Named moves come first, each a turn or a mirror and shown by rows before and after it. Which of them, in which order, take the first row of each pair that follows to the second? Write the first one first, as in the answered first pair.
Z_901:
[ 14  18   4   1 -13  11  14  10  -4  -4   2  12   1  22  13  15  -4  -7
 -17  -7] => [  0 -18  -4 -12  16   2 -23 -14   5  14   4   4  -5   3 -14  -8   6  20
   6   4]
[ 22   4   8   6  -5  -5   6   7 -13   1  -3   4  -6   1  -4  -3  15  -2
  -1   8] => [ 18   0   7   2   0  -7  -1   4 -11   5  -3   3  -6  -2  -8 -11  20   2
   3   9]
[ -3  17   6  -3 -11   0   9   4 -10   4   2   2  -5  28  16  17  -1 -12
  -3 -13] => [-10 -14   0 -12  14  -7 -19 -15  -4  18   1  -4  -9  12  -7  -1   8   9
  15  -7]
[  5   1   8   4   7  -8  -5   7 -10  -8   5  -4  12  -4   4   9  -4  -6
  -2   7] => [  4  -6   9   2  11 -12  -8   4 -10  -7   6  -4  13  -6  -2   5  -1  -3
   1   6]
Z_155:
[ -1 -10   1 -29  32   0 -11 -10 -14   1  -8 -17  17 -27 -26 -16   7   8
   7  27] => [-37 -25 -11 -16  12 -11  -6 -27   6  13  10   1  14 -32 -15 -19   5  12
   7  -6]
[-20   0  -4  15 -23   4  16 -14  12  -6   7   4  -6  -5  11  14  -3 -12
  -3  -5] => [  7  -3   0   7 -14  17  -2  -3   0  -5  -6  -4 -19  26   5  15  -4   4
  -6  12]
[  8   2   4  -4  12   2   1   1  -7  -4  -1 -10  10 -14 -12  -5   1  -4
   7  15] => [-14 -11  -7   6   2  -4   4 -10   6   6  11   2   5 -13   1  -6   3   0
   6  -9]
[ -2 -21 -10 -12 -13  14 -12 -18  14   4   4  23   0  -5   6  -7   2  -5
  -4 -15] => [ 26 -13  -2 -21   1  21 -18  -9  -3  -4 -10  10   0   0  -4  -5   1  -4
  -6  10]
Z_645:
[ -2  13 -13   1   2  -9  11 -15   9  12   5   3  13  -3  26   4   1 -13
 -17 -17] => [ -1  11 -10  -3  13 -13   8 -20   7  11   2   0  18 -20  17  -3   4 -14
  -8  -8]
[ -6  22   7  14 -15   2  28   6  -3 -15   3   6   7  -5  15  14  -5 -21
 -15  -8] => [-18  16   6  13 -11  -5  26  -3   3 -10   9   7  12 -20  11   9  -3 -20
  -7 -11]
[ 18   4 -10  -4   0   3   6   8  -2   5   1  -7  -7   9   3   9  -5  10
  -2  11] => [  5   0 -11   3  -8  -1   8   4   8   7   7  -1 -10   9   8   8  -6  10
  -6   0]
[ -2 -17  -9 -10   9  -3 -15 -10   4  -1  -1  -4  -7 -10 -14  -8  -2  10
  14   1] => [ 12 -11  -3 -14  10   2 -13   3  -5  -4  -6 -11  -9   1 -15  -5  -4   6
   7  11]
Z_775:
[-15   0   7  -9  12  -4  15 -23  -4  -2   5  -7  14 -27 -18 -18   5 -18
  43   4] => [ 30  14  12 -14   5  20   8   5 -24  -7 -13 -15  -6  30 -13  -6  -5 -13
  25  24]
[ 11  -1   5   2 -11   9   4   9  -3  -5  -4   2   0  -4   2   3  -3   5
   5  11] => [  0 -15   1   2 -10   5  -2   0   4   2   2   3  -4  -2   1  -3   0  13
  11   4]
[ 15   2   8  -7  19   0  -3   5  -6  -1   8 -15  -1 -14  -8  -6 -24   4
  -5  16] => [ 10  -9   4  -8  21  -1 -11   1  -2   6  12 -10  -4 -12 -10  -8 -20  13
   0  11]
[  0   5   1   9  -5 -20  24 -10  16   4   3   3   0 -22  -3   6  13 -14
  20   0] => [ 30   7   3   4 -11  -2  14   7   4   4 -10  -4 -17  22   0  12   5  -6
   5  13]
Pairs:
(2 to 3 moves a pair)
[-26  13  11  -7 -14 -14  41 -11   6  -7   5   7  38 -35  13   4   2 -30
 -19  -2] => [-17 -44 -10 -22   6  -3 -21 -25  16  29   0   2  -9  25  -7 -18   7  32
 -14   0] -> Z_901 Z_155
[ 18  38  -1   3  -9   0  17  27  -1 -16  -7   3  -6   7  27  13 -23 -12
 -25  28] => [  8  16  -2 -11  31 -14  -8   6   1 -10  -7  -9  10 -43  -2 -12  -9  -1
   5  47] -> Z_901 Z_775
[-25  -6  -4  10 -25 -16  11 -11  23   8  21   9  -7  -9  14   3  -4  -2
   2 -36] => [ 12 -16   8 -17  26 -11 -26 -13   1   6   0 -18  -5 -21 -26 -14   4  14
  22  17] -> Z_775 Z_901 Z_155
[ -3  30  11   2  -3  -1  27   7   2  -3   0 -14  25 -15   0   4   5 -33
   2  -3] => [-20 -16  -8   0  -2   0 -11 -11  21  31  11  -6  -4  20  -5 -10   8  11
   2 -27] -> Z_645 Z_155 Z_901
[-21  16   6   0 -18 -26  22 -27  -1 -29  24   3  23 -48  -3   3  -6 -36
   6   9] => [ 12 -25 -13  -6 -21   2 -32 -18  -1   1  14   1 -38  57  -2  -4 -11  22
 -12  10] -> Z_775 Z_901 Z_645
[ -4  -2 -14  13 -32 -18   6  -4 -12  -8  -1   9  14  -5  10   4   1  -2
 -14 -18] => [ 14   0  -4  -1  -7 -13  -5  -4 -25 -14 -12  -7  24 -23  -9  -2   6  -4
  -4  13] -> Z_155 Z_901 Z_155
[ 20  16  10 -12   3   9  15   4  -9 -11 -17  -1  10   5 -10  15   5 -18
 -14   8] => [ 11  15  12 -11   6   4  16  -1  -7  -8 -15  -1  15 -12 -13   9   6 -20
  -9   5] -> Z_775 Z_775 Z_645
[  0  -7  -8  -2  -4   5  -9 -16   3  11  18  -4  -7   3  -3   8   5  22
 -29 -20] => [  3  14  -3   3 -12   5  11  -5  -3  -3  18  -2   4  -2   7  18   1   3
 -37 -18] -> Z_645 Z_901
[ -1 -14  -2   5   4 -11 -16 -10  25  13  -8  -8 -19  17   8 -22  14  15
   9  -7] => [ 26  21  18   3   7  -7   8  10   4 -11 -19 -18   0   3  10  -9  11 -15
   4  16] -> Z_155 Z_901
[-11  -6   6   5   1  -9  12 -12   3 -11   3  -2  19 -30 -15 -10   7 -12
  15   1] => [ 23 -10   8  -4  11   8 -11   2  -9  -7 -12 -10  -4  16 -21  -9   4   8
   8  18] -> Z_775 Z_901
[ -1  25   7  14 -29  11   8  35   0   0  -9   5   4   4  29  15   0 -23
  -2   8] => [-21 -26  -8   3  -1  -3 -37   4  17  29  -1   1  -7  -9   0 -11  10  17
  21   8] -> Z_155 Z_901
[ 16  22   3   0   0  12   4  17 -14  -4  -7  -8   1  15   3   5  -2 -11
 -11   9] => [ -3  22   2  10 -14   5  18  10  -3  -2   4   0   6   3  12   7  -2 -18
 -13 -11] -> Z_645 Z_155 Z_155
[ 14   1   0   4  14   4 -20   4   1  19 -20  -3   0  17 -10  -6   5   4
 -12  16] => [ -2  -9  -7   4  16  -3 -22  -7   7  24 -17  -1   2   3 -14 -12   9   6
  -6   8] -> Z_775 Z_775 Z_775
[ 18   9  15  -8   7   4  15   4 -18 -14  -8  -9  19  -5  -8  13   1 -15
   5  23] => [  5 -28   3 -11  18   0 -17 -17  -4   8  -3  -7   3   1 -18  -3   6  16
  16  16] -> Z_645 Z_901
[-10  -5  -9  25 -22   4   5   2  20  30  16  12 -26  27   4   7   4   9
  -8 -29] => [ 23 -13   4   2  27   8 -27   0  -1  25  -4 -15 -22  14 -30  -7  14  21
  10  18] -> Z_645 Z_155
[ -5 -26  -3 -16  19   3 -26  -9  -7  15   5   0  -7  -6 -14  -7   7  15
  20   4] => [-25   0   1  -4  -1  -5  14  -3  -6  -1  14   6  19 -40   2   6   3 -19
  15  -9] -> Z_155 Z_645 Z_155
[  8  28   1  -7 -11  -5  34  -9 -32 -15 -15   1  24  -6   5   9 -13 -39
  -6  21] => [-22  18 -10   3 -28 -11  42 -18 -14  -5  -1  16  18  -8  17   9 -12 -35
  -9 -11] -> Z_645 Z_645
[ -1   8  -1   2 -17   5   5  13  -3  -6  -3   2   8  11   7  11  -9  -2
 -12   5] => [-17 -13  -3  -1  -4  -6  -5  -5   6   3   3   3  16 -17  -5  -3   0   5
   2   4] -> Z_775 Z_775 Z_901
[  0 -13  -7  -4   4   3 -14 -10   2   7   0  -2  -5   3  -9  -5   5  12
   2   0] => [ 11  -3  -1  -9   8   4  -6  -1  -6  -1  -7  -9   1  -6 -12  -2   3   3
   2  12] -> Z_155 Z_775
[-22 -15  -4  -2   7 -12  -3  -8  17   1  -2  -3  -7 -15  -3  -7   7   6
   2  -3] => [  4   3   7  -9  16  -7   1   5  -1 -12 -15 -13   1 -17  -9  -3   7  -4
   1  19] -> Z_775 Z_775 Z_155
[ -6  13   6   1 -22   7  19  13 -11  -5  -1  -6   0  -3  18   0   5 -19
   0   9] => [-25 -13  -2  -5  -2  -3  -3 -12   2  11   4  -8  -3 -21   3 -18  14  -1
  16   7] -> Z_645 Z_901
[-18   6  -2   5 -14  -8  13  -5  11   1   9   6   6  -2   9   4   0 -12
  -1 -13] => [17 11  4 -2 -4  8 -2  9 -6 -3 -8 -5 -2 22  1  6 -2 -6 -7 11] -> Z_645 Z_775
[ -6 -12  -4   3 -10  -7 -13  -6   3  23   7   6 -11  17  10   8  -1   4
   4 -10] => [ -5  11   8   1  -4 -14   6  -2  -6   5   3   2  15 -21   5  13   0 -23
  11   4] -> Z_775 Z_645
[ 14  -3   1 -16  12  11 -17   8  -9   6  -5  -3 -12  23  -7  -4  -1  13
  -6   6] => [ -8   4  -3  -2 -13   5   1   4   3   6  10  12 -11  21  13   1  -6   0
 -15 -21] -> Z_645 Z_645 Z_901
[-20 -32   0  -5  -4 -18   1 -19  20  11  11   9 -15 -17 -10 -15  -2  20
   7 -34] => [ 18 -26   4  -8 -10   1  -9   2   4  11  -2   5 -34  33  -8  -6  -9  27
  -9 -21] -> Z_775 Z_775
[  4   8   9  -8  23   0  13  -3 -14  -3   2  -9  20 -27 -10  -9   3 -15
  16  19] => [ 17  -7  -2  -1  -1  17  -1   9  -9  12   2   1 -16  43   6  -3  -4   9
  -6   0] -> Z_775 Z_645
[-31   0  -3   8  -2  -9  -1  -8  11   3  18   3  -1 -13  -3  -1   6  11
   4 -10] => [-19   7   5   1  10  -8   0  -6   3  -4  11  -5   8 -29 -11  -1   7   4
   9   8] -> Z_155 Z_775
[  3  27  -1  21  -6  -1  15  18   2  27   5  27 -18  30  15  -1   0   0
 -27   3] => [  5   2  -1   1  39 -11 -18  -1   3  33  -2  13  -9  -6 -21 -24  12  14
   2  30] -> Z_155 Z_901
[ 27  11   3 -12  24  -1 -19  -1 -12  -6 -13 -22  26 -17 -13  -3   4  -6
   0  47] => [ -9  31  -1  12 -20  -8  26   1   6 -13   9   3  34 -19  23  15  -4 -31
 -18  -1] -> Z_645 Z_155
[-31  18  14  26 -42  -4  -6 -18  16   4   1 -10  -2   3  11  21   6  -3
   6 -36] => [  8  37  26  17 -37  12  -7   5  -4  -8 -16 -22  -7  31  11  29   1  -5
  -7  -9] -> Z_775 Z_155
[-32  16   3   6   9  16  12   0  11 -10   7  16  19 -19   7  21   2 -34
  23  -8] => [-38  -9  -6   2  22  13 -11 -14  19   7   9  16   7 -20  -7   7   6 -13
  36  -7] -> Z_645 Z_775 Z_775
[-10   9   8   6 -13  -6   6  -6  16   3  14   6   3 -11  -1   1  -1  -9
   0 -24] => [ -7  -6   3  -1   3  -8 -13 -13  12   9  10  -1   1 -17 -12  -8   5   1
   8 -13] -> Z_775 Z_775 Z_645
[ -7   2 -10   9 -10  -9  19  -1  10  17  13  21  -6   1  15  -8   0   2
  -5 -20] => [ -3 -15 -13  -5  11  -9  -2 -11   6  24   9  10  -5  -9  -3 -21   3  17
   9  -4] -> Z_775 Z_901
